(in the rows, 100 means zero)
One hidden turn or mirror swaps the rows below in pairs. Which row is each named row swapped with?
divu: 89; 101; 116; 110; 120; 100; 100; 108; 90; 97; 92; 90; 90; 87; 99; 82; 107; 81; 107; 130; 108; 106; 98; 95; 116; 81; 86
midib: 134; 127; 99; 112; 66; 108; 97; 88; 87; 98; 97; 96; 94; 86; 115; 116; 104; 77; 111; 99; 108; 109; 94; 94; 100; 93; 88
luve: 95; 122; 104; 114; 96; 110; 101; 109; 97; 118; 85; 122; 107; 82; 111; 94; 126; 94; 105; 93; 99; 121; 94; 97; 131; 102; 95
Kuzu: 115; 124; 115; 112; 99; 128; 117; 98; 99; 116; 89; 104; 89; 91; 89; 99; 101; 67; 105; 100; 114; 94; 105; 89; 105; 109; 90
ludof: 96; 127; 125; 102; 86; 120; 112; 103; 87; 106; 95; 100; 95; 86; 107; 102; 125; 100; 96; 104; 113; 94; 95; 94; 94; 106; 81
lezo: 104; 120; 125; 105; 86; 103; 97; 102; 81; 118; 83; 106; 105; 82; 78; 104; 102; 88; 114; 106; 91; 98; 95; 85; 89; 104; 114
nuzet: 110; 130; 110; 109; 71; 95; 98; 88; 91; 150; 84; 97; 90; 89; 96; 84; 89; 87; 107; 124; 107; 113; 90; 98; 118; 115; 81
Toso: 121; 99; 97; 109; 83; 111; 100; 87; 87; 119; 88; 94; 92; 90; 99; 65; 107; 87; 105; 133; 103; 119; 88; 105; 119; 78; 83
vus: 117; 109; 105; 125; 98; 102; 94; 100; 94; 106; 119; 83; 100; 94; 93; 95; 104; 82; 105; 97; 110; 130; 87; 86; 119; 111; 99
nedof: 93; 112; 104; 108; 74; 89; 106; 120; 86; 114; 91; 99; 93; 94; 102; 136; 103; 89; 111; 111; 105; 122; 98; 99; 116; 100; 90
Tel: 124; 120; 127; 105; 102; 106; 96; 105; 85; 104; 88; 98; 94; 91; 103; 81; 108; 98; 109; 148; 107; 110; 88; 98; 103; 96; 93
Tup: 104; 157; 113; 104; 84; 94; 100; 79; 87; 108; 93; 109; 91; 90; 98; 83; 95; 76; 92; 111; 102; 113; 88; 96; 109; 107; 94
zun: 91; 109; 109; 82; 80; 92; 118; 91; 87; 102; 80; 116; 98; 87; 112; 100; 117; 100; 108; 124; 108; 107; 100; 88; 99; 90; 95
bifo: 121; 92; 98; 108; 94; 90; 97; 117; 91; 102; 86; 107; 107; 96; 103; 78; 93; 107; 103; 94; 111; 107; 79; 98; 98; 113; 88
tufu: 106; 115; 98; 95; 105; 98; 109; 104; 75; 136; 101; 80; 90; 98; 108; 96; 102; 61; 92; 113; 100; 109; 95; 104; 101; 85; 87
Gesa: 114; 105; 84; 103; 79; 90; 93; 106; 84; 101; 88; 104; 98; 89; 103; 75; 121; 69; 99; 82; 99; 116; 83; 97; 113; 112; 83
bupu: 110; 125; 89; 113; 96; 83; 89; 107; 79; 129; 70; 108; 97; 85; 120; 99; 106; 89; 102; 112; 110; 101; 100; 118; 112; 89; 81
nat: 117; 87; 120; 105; 62; 89; 96; 87; 90; 120; 91; 106; 95; 92; 99; 73; 121; 101; 107; 103; 102; 110; 96; 100; 115; 105; 93
Lamaz: 118; 110; 109; 94; 105; 88; 100; 99; 96; 111; 82; 91; 90; 90; 118; 99; 101; 83; 112; 108; 120; 78; 108; 98; 110; 84; 75
Roluv: 106; 95; 117; 108; 106; 112; 101; 119; 86; 141; 85; 99; 95; 95; 97; 93; 102; 103; 97; 109; 103; 95; 86; 102; 115; 106; 97
Dozok: 90; 100; 97; 105; 98; 108; 100; 68; 88; 103; 85; 93; 90; 91; 93; 97; 111; 74; 101; 94; 104; 86; 91; 108; 114; 100; 92
vob: 109; 109; 117; 87; 83; 109; 99; 90; 89; 82; 88; 106; 104; 67; 109; 83; 113; 99; 114; 107; 106; 111; 88; 93; 119; 99; 88
nukab: 95; 135; 124; 106; 100; 104; 99; 116; 89; 117; 91; 105; 91; 91; 105; 89; 116; 88; 114; 116; 107; 117; 92; 98; 104; 66; 85
zetod: 87; 127; 95; 108; 79; 71; 97; 111; 82; 110; 91; 100; 95; 87; 97; 76; 114; 104; 106; 115; 104; 89; 97; 103; 114; 110; 95
kaguv: 115; 107; 104; 106; 63; 96; 103; 88; 88; 116; 93; 95; 93; 98; 81; 100; 106; 64; 86; 115; 108; 81; 101; 97; 110; 109; 93
Ralud: 93; 100; 114; 108; 95; 86; 106; 104; 86; 82; 91; 100; 104; 86; 97; 95; 107; 86; 113; 136; 101; 94; 99; 98; 93; 94; 94
bupi: 94; 114; 102; 123; 79; 101; 106; 99; 95; 113; 79; 114; 81; 90; 103; 104; 119; 74; 123; 107; 89; 117; 92; 104; 120; 119; 111
zafez: 108; 107; 87; 106; 103; 80; 112; 89; 101; 113; 90; 97; 103; 95; 125; 98; 106; 84; 110; 118; 101; 99; 98; 110; 128; 98; 74
Sakil: 100; 126; 120; 107; 74; 102; 96; 101; 75; 111; 82; 95; 80; 76; 86; 108; 103; 76; 113; 108; 91; 106; 90; 105; 91; 114; 113
fafun: 120; 124; 104; 112; 84; 117; 100; 96; 87; 97; 81; 93; 80; 82; 78; 85; 106; 76; 119; 104; 109; 101; 80; 115; 97; 114; 94
kogi: 111; 99; 88; 95; 95; 85; 116; 92; 104; 119; 101; 84; 84; 112; 92; 86; 103; 73; 111; 113; 107; 119; 87; 86; 111; 97; 82
fitu: 119; 129; 93; 110; 82; 98; 97; 104; 89; 101; 94; 98; 97; 86; 94; 71; 125; 98; 117; 133; 101; 105; 84; 95; 103; 80; 91
Motet: 102; 134; 96; 109; 76; 113; 104; 118; 87; 124; 91; 110; 91; 96; 90; 106; 119; 77; 119; 132; 104; 120; 85; 95; 115; 106; 85
timif: 111; 100; 103; 114; 80; 99; 87; 104; 101; 111; 87; 117; 110; 100; 114; 116; 87; 89; 107; 104; 103; 110; 100; 104; 116; 118; 99
Dosu: 113; 95; 109; 104; 89; 84; 115; 104; 110; 110; 97; 93; 85; 109; 109; 95; 94; 69; 99; 106; 75; 117; 93; 105; 109; 106; 93
ninu: 103; 99; 102; 102; 92; 107; 100; 93; 87; 97; 86; 100; 96; 90; 104; 90; 83; 84; 110; 89; 103; 80; 96; 93; 117; 81; 88
dadu: 104; 109; 102; 88; 78; 108; 99; 102; 79; 100; 78; 109; 107; 74; 102; 79; 118; 96; 95; 120; 103; 97; 78; 98; 102; 84; 91
seto: 103; 109; 92; 102; 83; 88; 125; 101; 88; 123; 84; 107; 70; 95; 113; 100; 109; 70; 90; 115; 98; 103; 106; 101; 97; 101; 92
Nuz: 98; 113; 111; 104; 75; 89; 91; 91; 90; 103; 89; 93; 94; 85; 95; 90; 80; 91; 114; 116; 130; 123; 86; 84; 123; 96; 79
Dotov: 118; 118; 109; 109; 109; 102; 96; 110; 87; 121; 88; 92; 108; 85; 92; 108; 125; 99; 123; 104; 107; 130; 101; 99; 111; 92; 92
Tolo: 117; 113; 111; 109; 88; 102; 99; 103; 95; 124; 80; 107; 89; 88; 80; 81; 112; 71; 115; 105; 95; 138; 70; 91; 101; 110; 90
lopa: 104; 112; 102; 119; 89; 87; 88; 111; 85; 123; 96; 91; 118; 81; 90; 88; 122; 90; 105; 125; 89; 103; 90; 85; 130; 98; 100
fadi: 78; 120; 111; 109; 81; 114; 99; 83; 85; 90; 92; 90; 86; 86; 93; 91; 105; 96; 113; 96; 104; 123; 87; 94; 109; 95; 87
Rered: 110; 110; 96; 99; 94; 77; 95; 102; 75; 127; 91; 77; 95; 97; 107; 98; 113; 101; 94; 117; 101; 100; 89; 116; 91; 98; 96
lel: 97; 141; 111; 107; 60; 99; 106; 94; 87; 114; 94; 104; 101; 94; 96; 114; 104; 69; 104; 110; 108; 114; 92; 93; 107; 82; 104
Vula: 113; 114; 101; 119; 101; 112; 88; 101; 98; 104; 70; 124; 99; 86; 101; 93; 112; 76; 119; 106; 89; 112; 80; 111; 124; 115; 96
Fus: 98; 100; 102; 92; 76; 85; 110; 111; 88; 101; 97; 104; 84; 97; 86; 100; 105; 68; 102; 130; 88; 114; 86; 88; 99; 91; 105
mut: 111; 101; 98; 117; 95; 74; 93; 110; 88; 120; 87; 94; 110; 98; 111; 85; 94; 96; 90; 115; 103; 90; 104; 90; 119; 82; 83
gidum: 110; 123; 123; 110; 77; 100; 120; 99; 109; 100; 91; 99; 92; 79; 112; 95; 113; 73; 108; 93; 97; 121; 103; 102; 131; 92; 85
defi: 92; 102; 101; 105; 86; 97; 96; 65; 84; 106; 88; 101; 101; 87; 96; 84; 85; 65; 122; 104; 106; 99; 93; 97; 111; 110; 93
lafo: 131; 138; 103; 111; 88; 104; 100; 83; 90; 120; 88; 108; 99; 87; 111; 106; 89; 83; 109; 83; 104; 99; 93; 95; 106; 110; 89
pobo: 108; 106; 107; 105; 104; 97; 100; 105; 86; 125; 91; 101; 91; 87; 102; 116; 98; 107; 105; 82; 102; 96; 95; 103; 117; 115; 105
gofe: 117; 120; 121; 100; 103; 109; 93; 81; 83; 122; 98; 97; 94; 90; 93; 105; 110; 79; 89; 82; 108; 102; 95; 107; 115; 101; 79
zeli: 104; 128; 100; 109; 118; 82; 100; 121; 83; 102; 89; 104; 99; 82; 98; 84; 125; 93; 109; 107; 104; 120; 95; 97; 123; 97; 87
dige: 110; 119; 107; 106; 100; 78; 95; 95; 83; 106; 94; 106; 101; 93; 99; 101; 77; 70; 99; 78; 104; 108; 93; 85; 121; 99; 98
veka: 117; 83; 114; 106; 76; 87; 100; 74; 89; 116; 88; 104; 96; 88; 99; 82; 100; 84; 102; 116; 107; 123; 97; 99; 113; 121; 96
kupi: 106; 122; 96; 109; 97; 108; 82; 115; 77; 134; 90; 94; 97; 91; 99; 111; 108; 73; 96; 122; 93; 98; 85; 96; 102; 92; 110
Bibup: 118; 105; 103; 108; 105; 95; 91; 104; 87; 144; 105; 92; 100; 109; 103; 102; 111; 91; 112; 121; 100; 90; 94; 90; 100; 99; 89
kela: 112; 111; 122; 116; 89; 110; 114; 96; 89; 114; 69; 115; 109; 87; 106; 95; 99; 76; 89; 96; 109; 104; 110; 81; 104; 108; 84
gof: 101; 119; 112; 122; 95; 80; 90; 96; 85; 138; 80; 103; 85; 93; 116; 90; 111; 107; 116; 109; 114; 109; 87; 110; 105; 110; 83
ruk: 126; 107; 106; 103; 82; 92; 76; 98; 81; 93; 91; 85; 95; 93; 102; 97; 111; 95; 111; 107; 121; 86; 102; 90; 121; 86; 90
gepot: 119; 91; 100; 107; 95; 99; 97; 85; 89; 114; 88; 100; 100; 98; 100; 104; 126; 69; 94; 110; 104; 109; 89; 93; 106; 133; 89
gog: 105; 94; 78; 99; 79; 91; 95; 92; 95; 121; 92; 84; 93; 102; 89; 86; 91; 78; 107; 120; 117; 100; 82; 84; 110; 98; 83
guma: 102; 152; 101; 106; 78; 99; 96; 95; 93; 113; 95; 99; 94; 90; 108; 109; 95; 76; 107; 108; 101; 128; 95; 91; 104; 87; 90
nek: 92; 143; 102; 108; 117; 93; 98; 106; 89; 98; 92; 102; 80; 91; 105; 93; 102; 79; 123; 114; 104; 102; 77; 98; 119; 93; 95
vari: 120; 102; 111; 103; 80; 85; 95; 70; 90; 122; 86; 99; 87; 96; 106; 83; 107; 92; 96; 123; 104; 92; 95; 98; 102; 126; 88
sir: 119; 107; 109; 100; 85; 102; 101; 88; 85; 129; 89; 107; 84; 93; 98; 97; 105; 89; 127; 114; 111; 96; 84; 99; 105; 63; 96
Sivoz: 115; 153; 95; 102; 75; 96; 99; 112; 90; 116; 93; 104; 93; 97; 97; 99; 107; 67; 113; 124; 103; 102; 90; 92; 118; 112; 87
fug: 94; 103; 116; 110; 78; 97; 98; 121; 85; 101; 88; 104; 91; 90; 99; 72; 108; 75; 98; 73; 104; 111; 90; 107; 105; 99; 96
sos: 132; 107; 106; 110; 91; 98; 93; 111; 107; 83; 79; 101; 97; 78; 95; 91; 112; 80; 93; 96; 93; 114; 87; 102; 118; 96; 97
Mez: 103; 102; 123; 94; 106; 94; 114; 99; 98; 123; 82; 114; 94; 98; 110; 94; 100; 91; 133; 125; 102; 103; 96; 88; 94; 97; 82
munod: 99; 126; 110; 104; 98; 94; 98; 111; 88; 116; 93; 103; 93; 78; 97; 60; 85; 65; 106; 123; 104; 115; 89; 94; 108; 118; 85
Res: 104; 120; 113; 102; 94; 97; 105; 110; 89; 105; 92; 104; 88; 86; 81; 91; 113; 83; 119; 119; 83; 115; 82; 112; 82; 116; 107
fop: 108; 100; 109; 108; 91; 100; 109; 100; 102; 84; 115; 91; 93; 91; 99; 86; 119; 76; 101; 94; 92; 119; 90; 93; 120; 105; 98
gaz: 128; 129; 97; 115; 90; 97; 100; 115; 90; 108; 83; 98; 87; 87; 110; 71; 100; 73; 91; 134; 106; 114; 89; 93; 121; 92; 97
rel: 110; 100; 101; 115; 83; 87; 98; 102; 99; 105; 113; 87; 90; 110; 106; 90; 83; 77; 101; 111; 97; 125; 102; 90; 128; 96; 87
lil: 95; 113; 116; 105; 92; 87; 94; 121; 84; 127; 89; 95; 94; 91; 99; 80; 84; 107; 121; 108; 100; 98; 93; 102; 118; 119; 93
meko: 111; 96; 111; 121; 76; 85; 99; 101; 94; 119; 94; 90; 100; 107; 96; 85; 83; 80; 111; 107; 95; 127; 85; 83; 129; 96; 87

divu is swapped with bupu
Bibup is swapped with fitu
ludof is swapped with bifo
Res is swapped with vari
Sivoz is swapped with kogi
pobo is swapped with vob
Rered is swapped with Tel
gepot is swapped with fafun
Motet is swapped with gog

One hidden turn or mirror swaps the rows below in pairs. Which row is each named row swapped with?
giko: 99; 96; 78; 101; 89; 109; 82; 73; 113; 65; 95; 131; 79; 106; 91; 104; 108; 101
nur: 121; 108; 97; 92; 80; 114; 88; 95; 100; 65; 96; 116; 103; 116; 99; 86; 126; 102
Makub: 109; 101; 111; 103; 77; 95; 100; 86; 97; 84; 113; 116; 96; 115; 114; 83; 87; 99
guz: 131; 99; 108; 87; 100; 127; 107; 98; 91; 95; 96; 134; 88; 101; 104; 93; 112; 99
Bomo: 103; 101; 113; 106; 89; 137; 98; 103; 104; 74; 92; 118; 79; 109; 119; 105; 105; 61
papeg: 124; 104; 98; 89; 80; 111; 86; 98; 108; 70; 96; 109; 103; 118; 100; 88; 124; 101
kag: 124; 103; 97; 90; 77; 116; 87; 96; 107; 66; 95; 105; 101; 113; 101; 88; 126; 95
Bakot: 113; 101; 122; 103; 79; 120; 90; 94; 82; 77; 114; 106; 84; 104; 119; 99; 92; 97
famuf: 117; 89; 106; 91; 101; 121; 99; 85; 102; 105; 95; 121; 80; 110; 120; 98; 118; 90
lasa: 93; 83; 110; 99; 95; 116; 82; 96; 96; 88; 113; 137; 85; 100; 94; 126; 104; 95
Dak: 112; 95; 103; 104; 91; 119; 77; 106; 84; 83; 94; 114; 90; 85; 103; 104; 119; 112
bul: 87; 92; 107; 101; 89; 126; 98; 106; 92; 88; 107; 142; 81; 100; 93; 112; 94; 98
Bini: 110; 85; 111; 107; 97; 117; 88; 80; 91; 105; 94; 119; 78; 109; 130; 103; 110; 89
non: 93; 106; 110; 107; 103; 106; 88; 116; 109; 99; 89; 128; 98; 78; 111; 105; 109; 95
pizu: 120; 105; 104; 86; 101; 127; 107; 111; 97; 82; 102; 138; 77; 95; 94; 98; 109; 95
vot: 112; 103; 115; 106; 74; 97; 99; 86; 94; 91; 113; 123; 95; 110; 107; 82; 85; 96
pasol: 111; 95; 93; 101; 97; 116; 84; 99; 80; 90; 94; 106; 97; 85; 100; 99; 126; 106
natu: 97; 97; 108; 103; 98; 102; 84; 104; 99; 112; 95; 124; 103; 92; 103; 84; 102; 94
zup: 95; 108; 97; 112; 99; 113; 88; 96; 118; 78; 110; 125; 90; 83; 102; 127; 102; 92
zovul: 105; 109; 108; 107; 87; 137; 105; 100; 103; 77; 94; 116; 77; 108; 121; 103; 107; 64
kebu: 105; 104; 109; 100; 84; 136; 106; 99; 100; 73; 96; 121; 85; 110; 118; 103; 109; 58
Bur: 110; 102; 102; 96; 97; 126; 113; 112; 98; 79; 105; 143; 77; 91; 92; 106; 97; 91
poku: 87; 82; 111; 99; 91; 115; 78; 91; 99; 89; 113; 139; 82; 102; 101; 122; 100; 101
lol: 94; 110; 109; 114; 99; 111; 88; 101; 117; 85; 105; 128; 83; 77; 110; 120; 106; 92
sozu: 79; 113; 98; 122; 86; 122; 94; 92; 90; 62; 95; 139; 85; 101; 106; 97; 99; 91
debuf: 107; 106; 99; 103; 110; 89; 80; 78; 118; 87; 107; 128; 98; 95; 115; 88; 107; 89
piv: 97; 94; 111; 100; 85; 97; 94; 92; 95; 103; 104; 121; 96; 107; 102; 73; 95; 100
Pono: 110; 93; 98; 100; 76; 106; 86; 97; 107; 82; 83; 92; 93; 113; 107; 92; 125; 92
sope: 106; 116; 108; 106; 83; 129; 104; 92; 109; 74; 100; 118; 78; 110; 114; 98; 102; 60
Valal: 99; 98; 77; 102; 91; 108; 84; 78; 114; 63; 97; 130; 84; 108; 90; 106; 106; 99
nibu: 97; 99; 96; 115; 78; 114; 95; 96; 106; 93; 78; 91; 82; 100; 106; 92; 105; 79
memok: 99; 85; 86; 95; 90; 120; 80; 87; 96; 60; 78; 136; 82; 108; 102; 95; 113; 98
zofif: 99; 108; 80; 108; 89; 108; 104; 81; 106; 102; 101; 121; 86; 114; 88; 85; 116; 95
dis: 111; 106; 121; 106; 75; 104; 96; 88; 92; 83; 110; 110; 95; 114; 115; 92; 87; 96
Vavuv: 101; 113; 92; 116; 111; 99; 88; 86; 117; 84; 97; 118; 91; 91; 112; 84; 98; 76
soke: 122; 120; 94; 89; 80; 114; 92; 94; 109; 60; 100; 121; 103; 110; 93; 88; 116; 98
tetur: 110; 103; 104; 92; 91; 125; 108; 115; 93; 86; 108; 141; 76; 93; 94; 100; 94; 92
popip: 98; 89; 111; 109; 93; 121; 89; 77; 86; 91; 92; 122; 75; 100; 134; 108; 112; 93
num: 89; 109; 90; 120; 93; 108; 97; 95; 115; 84; 78; 111; 86; 91; 105; 87; 95; 76
kodip: 94; 100; 114; 98; 95; 94; 86; 101; 103; 106; 93; 125; 101; 93; 113; 83; 104; 98
Bitus: 119; 111; 98; 87; 72; 111; 92; 96; 106; 65; 101; 114; 99; 113; 104; 86; 124; 97
dag: 91; 109; 91; 122; 89; 112; 96; 94; 109; 82; 81; 106; 86; 91; 107; 92; 95; 73
fumu: 109; 100; 110; 100; 87; 136; 97; 99; 107; 71; 89; 119; 81; 109; 122; 103; 110; 63
dugoz: 100; 84; 100; 100; 92; 130; 87; 104; 97; 66; 76; 125; 79; 107; 118; 107; 114; 73
Tazas: 100; 95; 76; 99; 90; 112; 83; 76; 111; 67; 92; 135; 81; 109; 96; 101; 109; 100
fale: 109; 102; 93; 99; 114; 91; 75; 79; 108; 85; 110; 129; 101; 100; 112; 101; 105; 92
desu: 109; 95; 117; 104; 87; 118; 78; 107; 80; 68; 98; 109; 96; 92; 112; 109; 109; 107
Dumu: 98; 84; 105; 99; 101; 101; 73; 80; 103; 90; 119; 125; 90; 113; 109; 112; 110; 95
fak: 98; 110; 87; 109; 91; 110; 84; 83; 121; 68; 104; 130; 87; 96; 98; 122; 103; 104
rerof: 108; 120; 92; 98; 83; 110; 92; 100; 102; 54; 105; 137; 100; 105; 95; 93; 107; 104
dudi: 100; 112; 103; 113; 88; 115; 114; 88; 115; 92; 109; 120; 80; 112; 108; 94; 101; 64
Difa: 88; 112; 89; 121; 96; 109; 94; 92; 110; 84; 79; 110; 87; 91; 107; 89; 96; 76

rerof is swapped with dudi
sozu is swapped with zofif
pizu is swapped with dis
fak is swapped with Vavuv
pasol is swapped with popip
dugoz is swapped with Pono
zovul is swapped with nur

